In the rows, zero is written as 128.
One turn sends every row of this set to another row. A few are shown first. Where does it send the rows asked after them?
deri: [136 107 130 111 130 131 114  93 114 131 118 138 127  94 119 121 125 173
 101 117  99 117 162 101 129 123  71 151 132 135 115 146 120 129 120 153
 137 148 138 147 122 113 109 123 131 125 139]
fev: [110 113 104 148 141 137 133 123 111 106 128 108 127 105 114 141 128 139
 147 149 123 106 159 129 120 130 147 146 166 147 129 146 156 118 121 151
 105 128 133 119 139 121 133 152 137 135 124]
lik: [135 111 102 138 119 121 129 115 113 121 128 142 124 125 144 136 127 114
 106 119 112  80 103 129 135 116 113 109 134 159 120 139 150 126 147 103
 181 136 133 106 157 124  81 112 124 138 138]
zugag: [110 133  91 108 131 138 127 125 138 123 129 117 151 123 129 157 144 118
 118 105 125 122 143 104 127 134 131 103 142 151 144 129 153 162 174 111
 124 107 136 126 116 141 128 119 153 157 122]
tepa: [144 115 115 127 105 126 120 111 107 118 124 129 122 110 120 103 122 164
 119 118 103 112 156  92 118 112  73 146 123 149 114 161 114 146 122 149
 149 139 151 166 103 106 121 106 124 143 136]
sug: [136 140 117 136 147 139 151 129 112 125  95 139 167 105 147 113 112 148
 131 134 133 145 131 136 121 142  90 119 140 141  96 125 116 137 114 128
 128 138 136 136 120 119  99 132  93 131 122]
Tipu: [145 105 142 151  97 126 147  99 155 112 130 101 140 101 108 107 106 132
 130 119 118 143 128 106 154 137 129 115  90 142 123 157 149 125 129 116
 155 108 139  94 125 107 125 150 130 134 114]
gibo: [116 118  99 130 134 125 119 119 114 124 107 130 146 100 145 141  99 152
 124 128 118 155 139  95 161 156 127 145 160 112 122 151 137 130 130 109
 142 138 109 156 109  85 100 125 123 136 128]
kabuz: [143 120 138 116 103 148 143 117 120 156 161 110 139 140 177 133 140 110
 108 105 102 156 152 111 133 121 102 130 141 118 142 143 131 145 141 146
 136 129 149 120 124 145 118 158 133 138 125]
nir: [110 122 121 147 138 137 142 138 106 114 133  89 130 104 140 132 111 131
 152 147 116 108 151 122 101 135 138 141 148 148 130 145 133 129 121 154
 111 137 134 140 146 100 149 144 144 162 129]
mugu: [113 114 124 119 133 147 122 125 145 131 130  92 136 118 166 152 136 109
 111  98 107 121 118 111 126 149 111  83 121 141 134 133 125 148 154 119
 103  96 138 119 137 130 139 148 141 149 136]
lemop: [131 109 139 135 116 124 148 112 154 120 120 121 149 113  95 111 105 140
 127 143 127 143 135 115 149 127 134 122  87 143 118 148 147 135 148 127
 161 108 135  99 128 101 113 130 140 132 106]
Ven: [116 107 124 155 124 133 147 117  93 100 134  92 137 102 120 146 112 145
 139 146 110 114 147 128 125 141 132 141 157 151 131 144 140 138 122 149
 112 111 139 140 139 106 153 167 119 137 121]
Lusa: [142 113 142 140  98 138 142 111 161 110 120 114 143  96 126 101 114 130
 137 111 127 144 136  99 139 130 133 119 100 153 123 157 156 120 123 118
 157 128 124 101 121 110 122 137 161 137 116]
dafo: [136 118 133 138 112 133 153 111 158 127 108 122 150  96 101  97 117 131
 132 118 142 140 142 116 127 121 137 122 104 160 127 143 154 127 134 120
 156 138 132  83 123 125 110 136 143 141 111]
Rosu: [126 100 117 137 103 150 129 120 128 164 156 104 123 144 174 131 124  96
 100 105 115 143 149  92 136 107 116 140 139 112 150 154 115 142 147 127
 142 123 151 140 135 119 121 149 123 135 124]
zusi: [130 105 127 125 132 134 111 127 111 150 109 104 123 114 151 131 103 144
 139 135 102 146 106 127 135 155 121 126 140 118 106 131 119 136 125 124
 114 130 115 116 105 102  80 151  97 137 132]
maf: [131 115 115 126 107 151 137 130 127 153 145 129 143 151 166 126 133 107
 101 111 129 143 160  98 129  88 128 137 146 125 147 157 132 147 154 135
 155 128 151 151 125 128 123 128 135 135 111]
vanik: [136  99 120 122 135 128 105 107 126 144 118 120 104 111 111 110 122 163
 109 125  97 104 146 105 119 113  81 142 121 132 113 154 112 123 122 155
 128 141 146 140 128 109  98 118 117 131 142]
segen: [135 113 120 135 115 122 132 111 110 109 136 141 133 115 166 143 119 123
  97 111 107  92 106 119 145 133 100 106 128 153 124 141 144 125 141 100
 180 132 123 125 166 106  97 118 141 135 147]
vefa: [131 118 115 120 120 115 140 119  99 123 138 140 132 128 143 142 126 126
 108 132 110  90 101 142 135 128 106 108 120 156 112 121 144 146 153 115
 180 130 131 105 151 119  81 118 125 143 132]
Zuril: [141 116 102 146 107 107 142 104 103 127 143 125 130 113 141 133 122 112
 110 107  94  92 102 119 139 133 104 116 139 151 134 134 159 140 140  93
 181 141 137 114 145 120  92 128 117 156 145]
futul: [150 102 134 106 104 128 108  99 102 132 128 120 115 100 124 124 126 171
 113 116  83 116 149  97 127 130  86 148 135 142 121 146 129 147 117 153
 135 144 134 132  94 126 106 134 132 138 145]
darif: [113 120  84 150 139 131 144 110 144 125 121 115 157 114 119 142 136 107
 100  98 126 115 139 109 137 139 104  97 135 143 143 134 129 146 157 104
 114  92 163 126 144 140 138 141 103 137 121]
goso: [131 116 154 126 120 129 150 116 158 132 121 111 152  93 120 112 100 136
 127 128 117 149 130 107 139 137 133 121  89 135 129 144 148 135 141 126
 161 128 125 111 132  91 120 133 162 157 115]
Kalok: [113 129  98 137 134 132 156 108 135 121 127 111 163 115 120 149 141 114
 107 100 125 122 137 119 132 149  91  95 129 146 139 122 129 160 161 112
 113  96 161 120 141 147 137 150 109 138 122]
tuzas: [119 120 113 132 130 142 125 133 150 129 128  90 135 123 164 142 137  99
 117  94 100 115 115 103 116 138 119  78 132 145 139 143 131 142 148 117
 107  97 149 125 128 130 140 139 137 164 138]
bisi: [134 100 106 126 107 121  99 105 114 136 133 110 100 117 113 109 117 153
 121 120  87 113 146  88 128 122  88 153 126 129 124 160 121 136 126 145
 138 141 149 151 104 102 105 115 127 149 144]
vibo: [108 116 114 140 131 130 141 133  97 110 128  97 133 115 113 140 115 140
 149 159 123 108 150 131 111 128 147 149 154 153 126 137 140 145 134 157
 115 124 138 130 135 105 139 146 125 150 120]
bopit: [145 121 120 131 103 147 151 119 123 152 151 120 150 149 154 124 144 110
  99 114 120 141 155 121 123  96 108 133 148 126 145 143 132 148 147 143
 146 117 167 129 115 152 118 154 105 131 110]
bava: [133 123 100 160 148 134 134 129 133 115  95 139 151 116 143 106 109 141
 122 135 125 131 127 120 138 124 111 115 144 126 106 159 122 111 119 119
 135 116 142 156 126  99 104 121  87 119 119]
vibug: [134 110 115 133 106 106 138 100  97 118 148 126 128 118 145 152 119 127
 108 116  97 100 102 121 154 147  99 116 124 145 125 126 146 144 152  99
 180 126 128 107 150 112  89 133 121 135 141]
marab: [137 130 124 132 122 115 151 118 106 117 141 137 143 111 160 137 120 120
 107 114 102  95 106 125 131 131  93 108 126 157 128 134 147 141 142 105
 183 142 132 125 154 111 101 110 142 161 143]
Sevan: [151 103 137 118 104 131 116 118 108 126 121 121 115 115 125 110 128 168
 117 122  99 104 140 112 111 112  81 135 123 154 113 151 117 147 115 157
 132 133 151 139  95 124 113 125 109 135 136]
vig: [101 121  87 111 137 136 118 121 145 123 122 120 140 123 127 161 142 120
 109 106 128 121 146  97 137 139 138 105 144 148 143 132 147 152 175 109
 121 107 129 122 125 134 128 125 154 139 127]
raz: [119 108 109 129 119 147 138 113 125 166 147 124 133 147 145 128 134 105
  95 117 134 144 161 113 138 112 104 141 131 116 135 138 106 141 152 136
 136 124 154 122 148 137 109 151 111 115 116]
mamo: [150 120 108 146 118 135 112 137 125 127 112 101 120 124 154 108 115 127
 148 127  94 136 106 117 132 133 129 118 152 126 112 158 140 125 115 120
 123 127 135 125  86 116  91 137  95 151 131]
Kefur: [138 115 147 146 114 125 160 103 151 142 119  99 150  86 107 106  98 129
 126 116 115 142 127 114 134 139 125 122  97 141 133 135 142 133 126 117
 156 133 138  86 125 110 120 152 136 156 118]
durud: [113 118 102 161 136 133 150 115 104 111 137  88 130  97 116 131 117 132
 148 139 110 110 152 122 117 140 129 148 161 144 138 144 143 120 112 144
 108 138 142 126 153 115 143 161 124 151 133]
lil: [122 126 125 106 123 155 142 117 122 155 152 136 143 141 169 142 143 114
 104 113 130 157 173 110 137 115 107 141 141 118 136 139 125 145 152 148
 144 135 138 128 136 137 108 138 147 125 122]
nemek: [138 149  96 126 118 127 134 124 105 111 116 128 158 103 149 124 118 145
 146 118 111 160 138 100 142 153 115 140 166 135 120 143 150 142 118 114
 142 148 122 149  85 116 104 119 128 156 124]
Fipi: [120 108 135 144 135 143 132 129 105  97 129 100 131 103 144 147 119 141
 141 146 112 109 147 127 119 132 145 133 160 151 126 151 147 119 116 158
 108 119 128 141 146 107 148 155 145 132 126]

lil goes to raz
vibo goes to Ven
Kefur goes to goso
Where do these go?
vefa goes to vibug
bisi goes to tepa
bava goes to mamo
Kalok goes to mugu

